array([[122, 111, 111, 119, 137, 136, 126, 130, 129, 120, 134, 124, 134,
        120],
       [120, 131, 132, 132, 119, 136, 114, 130, 129, 147, 142, 132, 116,
        134],
       [128, 132, 126, 140, 126, 139, 105, 114, 127, 140, 121, 138, 122,
        123],
       [120, 127, 136, 132, 123, 136, 111, 125, 139, 144, 134, 136, 114,
        136],
       [119, 118, 110, 125, 133, 129, 129, 125, 132, 116, 127, 128, 136,
        119],
       [121, 110, 111, 122, 129, 132, 127, 127, 126, 120, 128, 130, 134,
        123],
       [117, 133, 133, 132, 131, 136, 118, 125, 134, 146, 138, 140, 118,
        130],
       [116, 130, 138, 136, 124, 135, 120, 127, 136, 145, 138, 136, 119,
        132],
       [134, 132, 126, 138, 125, 136, 108, 115, 127, 129, 122, 139, 122,
        119],
       [130, 130, 129, 139, 126, 139, 108, 118, 126, 139, 118, 141, 121,
        122],
       [120, 132, 135, 132, 120, 136, 117, 130, 133, 139, 139, 135, 119,
        136],
       [133, 132, 131, 136, 128, 139, 111, 115, 125, 134, 121, 138, 128,
        123],
       [132, 133, 130, 134, 126, 132, 114, 115, 123, 134, 120, 140, 120,
        118],
       [115, 132, 138, 132, 122, 134, 112, 121, 129, 144, 137, 131, 114,
        136],
       [119, 117, 106, 122, 132, 132, 122, 130, 130, 121, 130, 123, 134,
        120]])
The entry just left of the smallest entry: 139
Find the entry just right of 147.
A: 142
The largest entry -> 147

Questions about the row below.
1) Which number is the minimum?
2) Which number is the entry just right of the centre entry?
[144 118 130 124 136  99 139 127 126 136 138]
1) 99
2) 139

array([149, 147, 139, 133, 113, 114, 106, 135, 139, 114, 146, 120, 145,
       106])
Give the entry just right of 135.
Answer: 139
The entry just left of 135 is 106
Give the 2nd entry from the left.
Answer: 147
The last entry: 106
The 3rd entry from the left: 139
Give the entry just right of 133.
Answer: 113
Give the third-last entry.
Answer: 120
